[[126 110 126 134]
 [127 113 128 133]
 [127 126 127 134]
 [125 107 126 135]
 [128 131 128 133]]
:
[[128 131 128 133]
 [127 126 127 134]
 [127 113 128 133]
 [126 110 126 134]
 [125 107 126 135]]

[[144 131 128]
 [133 129 135]
 [110 146 145]
 [112 140 124]
 [113 139 150]]
:
[[110 146 145]
 [112 140 124]
 [113 139 150]
 [144 131 128]
 [133 129 135]]

[[139 136 121 123]
 [111 139 140 120]
 [136 117 120 122]
 [ 99 121 148 116]
 [143 115 115 121]
 [129 112 136 118]
 [126 107 123 119]
 [137 124 121 121]
 [109 152 143 123]
 [133 102 121 118]]
:
[[109 152 143 123]
 [111 139 140 120]
 [139 136 121 123]
 [137 124 121 121]
 [ 99 121 148 116]
 [136 117 120 122]
 [143 115 115 121]
 [129 112 136 118]
 [126 107 123 119]
 [133 102 121 118]]

[[130 133 142 128 124 125 129 131 130 123 134 125 124 132 128]
 [126 120 138 140 132 136 139 140 140 126 149 127 125 125 123]
 [127 129 132 123 122 123 140 127 127 133 130 134 132 135 122]
 [123 128 119 128 123 134 116 127 135 127 132 128 132 131 126]]
:
[[130 133 142 128 124 125 129 131 130 123 134 125 124 132 128]
 [127 129 132 123 122 123 140 127 127 133 130 134 132 135 122]
 [123 128 119 128 123 134 116 127 135 127 132 128 132 131 126]
 [126 120 138 140 132 136 139 140 140 126 149 127 125 125 123]]

[[113 125 110 143 129 142 132 105 110 126 106 123 125 124 132]
 [136 110 125 123 119 122 118 130 116 113 115 117 113 128 107]
 [135 143 136 121 137 135 125 109 128 141 135 142 141 139 151]
 [124 108 120 132 120 116 128 127 123 116 122 114 116 116 118]
 [144 133 155 124 142 122 141 114 138 131 145 120 131 145 132]]
:
[[135 143 136 121 137 135 125 109 128 141 135 142 141 139 151]
 [144 133 155 124 142 122 141 114 138 131 145 120 131 145 132]
 [113 125 110 143 129 142 132 105 110 126 106 123 125 124 132]
 [136 110 125 123 119 122 118 130 116 113 115 117 113 128 107]
 [124 108 120 132 120 116 128 127 123 116 122 114 116 116 118]]

[[117 134 104]
 [132 108 118]
 [120 135 109]
 [129 132 118]
 [121 138 119]
 [142 128 115]
 [128 118 119]
 [117 145 120]
 [128 115 146]]
:
[[117 145 120]
 [121 138 119]
 [120 135 109]
 [117 134 104]
 [129 132 118]
 [142 128 115]
 [128 118 119]
 [128 115 146]
 [132 108 118]]
---
[[125 114 152]
 [122 120 154]]
:
[[125 122]
 [114 120]
 [152 154]]

[[116 123 118 116 153 125]
 [116 126 111 130 144 132]
 [116 127 109 135 140 136]
 [116 130 104 150 127 143]
 [116 131 103 154 126 137]
 [116 133 113 140 143 108]
 [116 123 154 139 111 118]
 [116 130 104 150 127 143]]
:
[[116 116 116 116 116 116 116 116]
 [123 126 127 130 131 133 123 130]
 [118 111 109 104 103 113 154 104]
 [116 130 135 150 154 140 139 150]
 [153 144 140 127 126 143 111 127]
 [125 132 136 143 137 108 118 143]]

[[155 128]
 [128 129]
 [154 129]
 [101 128]
 [141 129]
 [157 128]
 [141 130]
 [130 129]]
:
[[155 128 154 101 141 157 141 130]
 [128 129 129 128 129 128 130 129]]

[[140 133 119  99 123 116 134 130 127 134 132 132 124 120 149 137]
 [115 111 138 129 138 142 135 114 142 134 138 130 146 135 116 116]
 [122 131 134 133 129 135 131 132 114 132 134 111 129 111 116 129]
 [132 110 134 122 130 130 123 134 117 131 130 126 129 120 126 132]
 [116 140 141 143 141 133 138 128 111 135 140 106 139 117 125 136]]
:
[[140 115 122 132 116]
 [133 111 131 110 140]
 [119 138 134 134 141]
 [ 99 129 133 122 143]
 [123 138 129 130 141]
 [116 142 135 130 133]
 [134 135 131 123 138]
 [130 114 132 134 128]
 [127 142 114 117 111]
 [134 134 132 131 135]
 [132 138 134 130 140]
 [132 130 111 126 106]
 [124 146 129 129 139]
 [120 135 111 120 117]
 [149 116 116 126 125]
 [137 116 129 132 136]]

[[143 122 142 125 130 131 137]
 [142 130 127 137 131 136 124]
 [141 128 133 149 141 135 116]
 [125 130 138 134 134 124 133]
 [124 127 134 139 132 126 136]
 [128 136 153 152 113 145 142]
 [130 146 156 144 125 147 132]
 [122 145 132 129 118 135 137]
 [128 130 134 137 130 130 133]]
:
[[143 142 141 125 124 128 130 122 128]
 [122 130 128 130 127 136 146 145 130]
 [142 127 133 138 134 153 156 132 134]
 [125 137 149 134 139 152 144 129 137]
 [130 131 141 134 132 113 125 118 130]
 [131 136 135 124 126 145 147 135 130]
 [137 124 116 133 136 142 132 137 133]]

[[149 128 149 143 131]
 [114 122 131 130 117]
 [119 115 132 138 120]
 [124 136 137 144 148]
 [131 142 135 135 140]]
:
[[149 114 119 124 131]
 [128 122 115 136 142]
 [149 131 132 137 135]
 [143 130 138 144 135]
 [131 117 120 148 140]]

[[124 114 140 129 135 135 134]
 [111 116 146 132 143 131 133]
 [142 127 105 116 106 105 109]]
:
[[124 111 142]
 [114 116 127]
 [140 146 105]
 [129 132 116]
 [135 143 106]
 [135 131 105]
 [134 133 109]]

[[140 103 129 143 136 130 134 123 131 142]
 [131 118 133 133 142 138 123 123 132 138]]
:
[[140 131]
 [103 118]
 [129 133]
 [143 133]
 [136 142]
 [130 138]
 [134 123]
 [123 123]
 [131 132]
 [142 138]]
---
[[105 129 123 128 123]
 [127 132 132 130 124]
 [136 129 133 129 126]]
:
[105 132 133]

[[111 132 151 151 153]
 [120 129 105 122 127]]
:
[111 129]

[[126 145 132]
 [117 149 139]
 [137 104 112]
 [143 152 133]
 [147 147 144]]
:
[126 149 112]

[[136 134 123 137 130]
 [150 126 121 140 124]
 [132 121 129 124 124]]
:
[136 126 129]

[[135 115 121 133]
 [137 133 144 115]
 [123 106 122 143]
 [137 125 123 146]
 [133 143 114 125]]
:
[135 133 122 146]

[[157 134 106 108 136]
 [112 143 154 127 104]
 [148 117 103 121 152]
 [110 140 155 130 105]
 [103 125 154 145 113]]
:
[157 143 103 130 113]

[[127 123 137 128 124]
 [140 152 136 158 113]
 [113 150 115 130 102]]
:
[127 152 115]
